Each row is where one point has got to under a steady rotation. How many ticks took it there?
The counts run from 0 to 422.
[162  86  94 170  95 154 164 130  88  95 149 115  68 113 172 120 125 126
 158 156 104 100 116  83 130 113 136 163 151 112 132 108 118 126 132 105
 125  98]	25
[146  59 124 167  89 148 173 161 109 114 113 118 116 122 117 132 115  79
 102 136 120 120 156 107 144 123 189 126 128 108 141 125 100 153 147 103
 166 144]	390
[133  95  97 111 124 123 205 116 110 121 122 113 104 122 133 118 150 120
 152 143 100  73 106 151 107 120 181 165  99  91 141 158  96 115 132 129
 141 101]	345
[135 142 122 156  97 129 156 159 114  99  71  88 138 104 141 105 129 149
 133 151 184 116 132 115 118 169 185 133 121  70 142 183 120 121 137 145
 144 108]	270
[157  55  94 139 159 145 157 114 113 146 111 123 138 146 156  80 124 132
 127  93 132  64  83 147 155  97 142 127 146  99 147 124 117 113 144 119
 167 118]	301
[186 136  92 145  96 132 185 128 151 144 100 144 122 137 113 108 141 131
 158 131  85  99 111 133 118 153 176 157 106  71 132 155 124 131 141 140
 135 104]	305
[184 101  95 160 138 142 155  99  77 119 133 147  96 127 179  58 144 140
 119 125 119  80 100 134 156  90 126 146 152 114 137 128 127 114 123 118
 132  97]	293
[180 149 119 164 103 121 155 125 132 150 108 153 127 123 127  85 133 130
 116 131  77 107 120 137 126 132 210 141 101  77 126 154 108 148 161 125
 151 129]	131
[167  92 111 169 103 160 166 135 122  95 134  98  60 128 168 114 143 124
 159 123 102  74 115  86 111 125 135 153 126 108 135 126 110 129 144 102
 130 100]	32
[190 166 112 176 101 106 150  98 133 142 124 161 136  92 129  82 139 148
 106 144 103 123 135 124 132 135 205 155 100  82 127 151 115 128 153 143
 135 132]	138
[155  73  89 148 101 149 148 155 158 127  61  97 164 140 114 126 102 120
 160 115 148 110 121 117 130 153 170 125 137  78 139 132 141 132 143 151
 154 121]	42
[127  42 104 144 127 153 151 128  74 102 103  88 113 137 144 107 129 117
 123 139 171 109 103  95 154 130 135 132 150 102 165 117 133 107 112 136
 163 113]	68
[143  83 119 166 146 131 130 120  83 119 110 120 148  95 184  78 112 146
 103 128 184 126 122  98 162 126 147 131 174 101 128 134 125 110 146 130
 167 131]	235
[164 123 139 181 136 126 105  93 124 121 121  91 119 124 156  79 151 153
 105 114 181 115 109  77 143 159 147 140 120  94 154 139 133 112 128 157
 158 113]	321
[171 115  97 147 146 130 138  80 156 140 118 122 145 128 161 118 152 141
 166 122 146 128 104  70 142 166 133 182 131  96 122 131 130  98 139 177
 146  96]	13
[158  97 102 160 162 130 107 141 130 133  91 126 172 120 168  70  98 140
 110 104 156  95 115 129 157 115 169 106 155  92 121 140 125 133 160 127
 182 132]	1
[166  92  95 180  67 144 168 114  92 109 159 125  82 104 145 119 132 128
 140 155  95 127 123  81 138 119 164 166 130 117 151  92 120 125 125 115
 117 114]	332
[168 125 112 134 113 146 172 117 135  95  96 119  94 119 176 102 158 115
 151 153 128  73 120 110  87 112 146 161 108 104 113 179  98 108 140 151
 128  85]	212
[173 108 116 174 133 134 142 110 150  89 123 100 110 104 195  88 152 140
 107 102 162  60 139 107 118 122 138 152 132  98 130 160 110 122 154 144
 147 110]	220
[130  70 145 184 147 138 106 116  91 120 138  93 116 113 160 101 128 119
  93 129 158 130 115  69 146 143 168 136 132 107 152 114 101 127 149 128
 184 138]	148
[169  88  86 153  92 123 191 144 111 136 127 142 126 105 122 111 103 138
 130 133  79  93 132 157 145 114 195 145 143  95 137 130 133 137 142  97
 134 131]	84
[107  94 106 120 136 115 159 131  68 133  92 124 159  98 154 102  91 117
 140 183 137 128 101 122 122 119 198 142 153  94 117 136  92 115 128 147
 168 112]	417
[154  92 116 183 130 121 119 101 141  85 133  72 105 112 177 102 118 139
 138 112 124  70 110 106 105 104 169 127 109 103 163 119 113 132 146 141
 138 110]	133
[172 102 105 141 107 126 182 113 168 121 127 106 116 116 134 144 152 111
 170 124  93  93 130  98  91 130 171 179 103 103 122 142  94 129 156 149
 139 118]	172
[178  53  72 121 142 161 156 106 142 142  99 137 165 154 134 105 148 111
 151 117 130 105 101 107 160 111 116 165 149 109 127 114 132 100 128 156
 155 106]	27
[127 118 110 171  91 113 146 135  94  87 124 109 126  66 174 101  98 139
 117 159 130 117 149 109 113 120 205 136 135 109 125 150 107 131 148 117
 134 121]	184
[142  84  98 139 126 157 181 162  59 137 100 157 120 119 147  83 100 112
 132 149 113 116 118 131 158 117 167 130 164  98 117 133 114 134 145  89
 170 115]	250
[161 110 101 166  56 113 162 109 120  99 121 130 147  84 132 118 131 135
 116 174 145 152 158 106 122 141 187 156 130 105 144 136 125 120 119 167
 115 119]	144
[169  86  97 147  81 144 174 114 146 117 125 121 103 132 128 140 143  89
 161 152  76  97 127  88  92 125 165 168 102 110 128 122 102 136 140 145
 134 110]	165
[177 103 114 185 109 133 123  96 183 109 136  96 130 117 148 133 155 125
 126 102 143 104 151  67 118 149 156 167 112 106 134 121 114 126 157 163
 142 121]	180
[171 104 105 180 118 124 102  90 180 111 112 106 136 122 163 113 125 132
 164 135 117 110 115  63 105 125 166 149 120 108 136 116 117 123 140 189
 135 109]	407
[189  99  93 169  84 133 146  96 168 102 116  97 124 126 140 106 159 145
 136 109 148  73 128 118 116 121 148 144 109  98 157 140 145 115 123 166
 109 103]	86
[127 110 111 134 104 121 180 105  69 103 121 102  97 104 152 105 141 122
 140 183 129 110  94 121 105 118 168 157 109 103 156 151 107 102 102 141
 122  89]	111
